Each path below is one point turned by a fixed rotation once a step. After each direction that follows a path, write how fast that rotation turns it, in degrees per step (0 if it stays still).
Each turn is a multiple of 5 degrees from 10 to 175, or 0.
Each row of a path follows its step; steps can be skipped.
Path 1:
step 0: [0.18,-1.47,-1.76,-1.90,0.34,1.77,1.67,1.36,1.50,-1.44,1.17,-0.54,1.50,-0.52,2.79,0.34,-0.11,-0.33,0.01,-1.06,1.44,-0.33,0.03,-1.46,-0.08,0.03,-1.06,-1.33,1.81,-1.62,-0.71,-0.17,0.50,-1.31,-0.70,-1.74,4.73,2.14,1.33,-0.27,1.22,-0.54,-0.76,1.04,0.30,-2.12]
step 1: [-0.88,0.25,-0.17,-2.29,1.64,2.37,1.63,0.84,0.27,0.05,1.96,2.48,0.27,1.22,2.05,0.46,0.33,0.74,-0.66,-0.57,-0.18,-2.05,-0.95,-0.93,0.18,-0.39,-0.60,-3.03,-0.83,0.69,-2.56,-0.01,0.79,-0.70,-0.45,-0.76,2.39,0.65,-0.86,-0.53,-1.18,-3.20,-2.15,-0.11,2.17,-0.78]
step 2: [-0.61,-0.70,-0.95,-0.25,1.28,1.35,0.84,0.69,-0.74,0.69,-0.51,-0.06,-0.85,-2.25,2.41,-0.27,-0.07,1.32,-0.93,-1.77,2.09,-3.13,-1.32,-0.51,-0.24,-3.25,0.83,-1.53,0.65,0.96,-1.48,1.21,0.97,-0.33,-1.74,-2.01,2.73,1.46,1.80,0.23,0.22,-1.56,-0.84,0.76,-0.85,-1.95]
step 3: [-0.92,-2.02,-0.12,-0.36,0.90,1.69,2.96,-0.48,-1.09,0.79,-0.67,1.75,1.63,-1.46,2.73,-0.53,2.40,2.95,0.54,-0.72,1.31,-1.18,-1.31,-0.17,1.15,0.47,-0.04,-2.59,1.00,1.55,-1.27,1.83,-0.04,1.07,0.34,-0.75,-0.03,0.69,-0.65,0.34,-1.27,-1.82,-2.16,-1.97,0.30,-0.98]
step 4: [-0.95,-0.20,-0.91,0.39,-0.57,1.73,1.65,0.05,0.75,2.29,0.66,-0.66,-0.87,-3.30,2.91,0.05,1.98,2.49,1.29,0.58,3.05,0.04,-0.48,-1.04,-0.90,-1.99,2.37,-1.75,0.65,-0.84,0.25,0.44,-1.13,-1.57,-0.55,-1.38,0.43,-0.29,1.21,0.59,-2.06,-1.20,0.07,-0.33,1.09,-1.62]
step 5: [-1.05,-2.57,0.43,-0.80,0.44,1.53,2.84,-0.21,0.57,2.52,0.29,-0.30,0.50,-2.98,2.20,0.91,4.08,1.55,-0.19,-1.24,0.10,-0.27,-0.33,-1.84,0.38,1.10,-1.55,-2.36,-0.64,-0.17,-0.68,-0.90,-1.62,-2.50,1.00,-0.34,0.44,-0.22,0.10,-1.10,0.82,-0.44,-0.13,-1.02,-0.71,0.12]
step 6: [0.91,-0.49,-1.12,-0.33,-1.55,1.64,1.22,-0.06,-0.02,-0.28,1.32,-1.74,-0.84,-2.42,1.29,0.26,3.26,1.20,0.77,0.71,0.08,0.52,-0.30,-3.26,-0.02,-1.31,0.24,-3.22,-0.42,0.36,0.94,-1.50,2.48,-1.70,-0.53,-0.37,0.77,0.08,1.19,-2.38,0.11,-2.09,0.49,0.11,2.17,-1.36]
step 7: [-0.17,-0.55,0.60,-0.29,-0.36,-1.81,0.54,0.56,-1.69,1.82,1.01,0.80,-0.35,-2.25,2.49,0.29,2.66,1.74,-0.35,-0.58,-2.06,-1.17,-0.23,-1.84,1.76,0.35,-1.20,-3.79,-1.71,-1.13,-0.29,-0.17,1.07,-0.67,0.49,-1.64,2.80,0.89,-0.54,-1.75,-0.82,-0.49,0.79,2.00,-0.79,-0.21]
step 8: [3.70,0.08,-1.36,-0.74,-0.12,0.80,0.08,0.55,-1.80,-0.58,0.50,-0.53,-0.32,-1.77,3.59,-0.28,2.91,2.18,-0.02,0.43,0.21,-1.26,0.82,-0.96,1.83,-1.84,0.35,-0.51,-2.02,2.53,1.17,-1.25,0.89,0.71,0.50,-2.47,1.41,-0.50,-0.81,-1.23,-0.23,-1.06,-0.77,1.13,0.44,-0.81]
step 9: [0.19,-1.10,-0.80,-1.54,-0.89,-0.29,-0.41,1.21,-0.23,0.49,1.27,1.35,1.94,-2.62,2.94,-0.71,3.08,2.58,0.58,0.92,-0.76,0.64,-0.53,0.84,0.41,0.68,-0.19,0.10,0.88,-0.69,1.21,0.36,0.36,0.15,0.44,-3.21,3.18,2.40,-0.70,-0.53,-0.72,0.99,-1.63,1.78,-0.36,-1.16]
[-0.33,0.69,-0.33,-1.04,0.35,0.10,0.75,0.28,0.46,0.38,-0.75,0.62,0.08,0.22,-0.04,-0.15,-0.42,-0.69,0.63,-0.43,0.22,-0.10,0.02,0.95,-0.41,-0.51,0.29,-0.29,0.63,0.62,-0.36,0.05,0.45,-0.22,-0.26,0.11,0.22,0.07,-0.20,0.48,-0.04,0.09,-0.66,-0.25,-0.44,-0.35]
35
[0.34,0.35,0.29,0.29,0.60,-0.47,-0.28,0.30,0.69,0.76,0.08,0.58,-0.44,-0.06,0.26,0.55,-0.18,0.05,-0.58,-0.19,0.33,-0.48,0.11,-0.55,0.15,-0.41,0.20,0.32,-0.23,0.16,-0.01,0.06,-0.51,-0.93,-0.24,-0.22,-0.32,-1.05,-0.72,0.30,0.36,-0.35,-0.26,0.86,-0.36,0.49]
120
[-0.09,-0.06,0.27,0.73,0.74,-0.03,1.09,-0.58,-0.35,-0.70,0.69,0.00,-0.43,0.27,0.48,0.01,-0.58,-0.34,0.09,0.34,0.32,0.21,-0.73,-0.57,-0.29,-0.42,-0.01,-0.12,0.02,-0.33,-0.49,-0.30,-0.37,0.25,0.12,0.72,0.28,0.39,-0.29,0.76,0.60,0.42,-0.51,0.24,0.09,-0.19]
10
[-0.06,-0.02,-0.46,-0.75,0.97,-0.32,-0.05,0.46,0.17,-0.78,0.07,0.75,-0.42,-0.48,-0.59,-0.23,0.36,0.00,-0.17,0.15,-0.06,0.38,1.04,-0.71,0.12,-0.08,-0.40,0.17,-0.03,0.14,-0.32,-0.15,-0.39,0.88,-0.33,0.29,0.37,-0.17,-0.16,-0.19,-0.37,0.14,0.59,0.51,-0.05,-0.82]
45
[0.78,-0.87,-0.35,0.27,0.05,-0.12,0.18,-0.16,0.96,-0.56,-0.12,0.34,0.59,-0.17,-0.37,0.09,-0.03,0.27,0.04,0.02,-0.01,0.40,-0.34,-0.61,0.16,0.21,-0.07,-0.09,1.17,0.48,0.67,0.14,0.79,0.42,0.08,-0.29,-0.40,-0.13,-0.08,-0.15,1.04,-0.29,-0.54,-0.09,-0.32,-0.08]
125
[0.26,0.06,-0.28,0.03,-0.09,0.04,0.28,-0.11,0.80,0.07,0.06,-0.10,0.56,-0.29,0.47,-0.18,0.18,0.50,0.63,0.00,0.52,0.51,0.30,0.27,0.22,0.59,0.55,1.04,0.17,-0.50,0.35,-0.70,-1.36,0.09,0.29,-0.28,0.15,-0.25,-0.08,0.46,-0.60,0.48,-0.54,-0.50,-0.11,-0.14]
70
[0.36,0.36,-0.70,0.52,0.32,-0.80,0.05,0.31,-0.70,-0.49,0.05,0.41,-0.35,-0.52,-0.28,-0.56,-0.74,0.61,0.22,-0.21,-0.48,-0.61,-0.92,0.45,0.32,0.44,0.31,0.44,-0.31,0.36,-0.30,-0.45,-0.01,-0.01,-0.36,-0.48,0.58,0.05,-0.13,-0.36,-0.05,-0.79,-0.14,-0.49,-0.12,0.12]
60
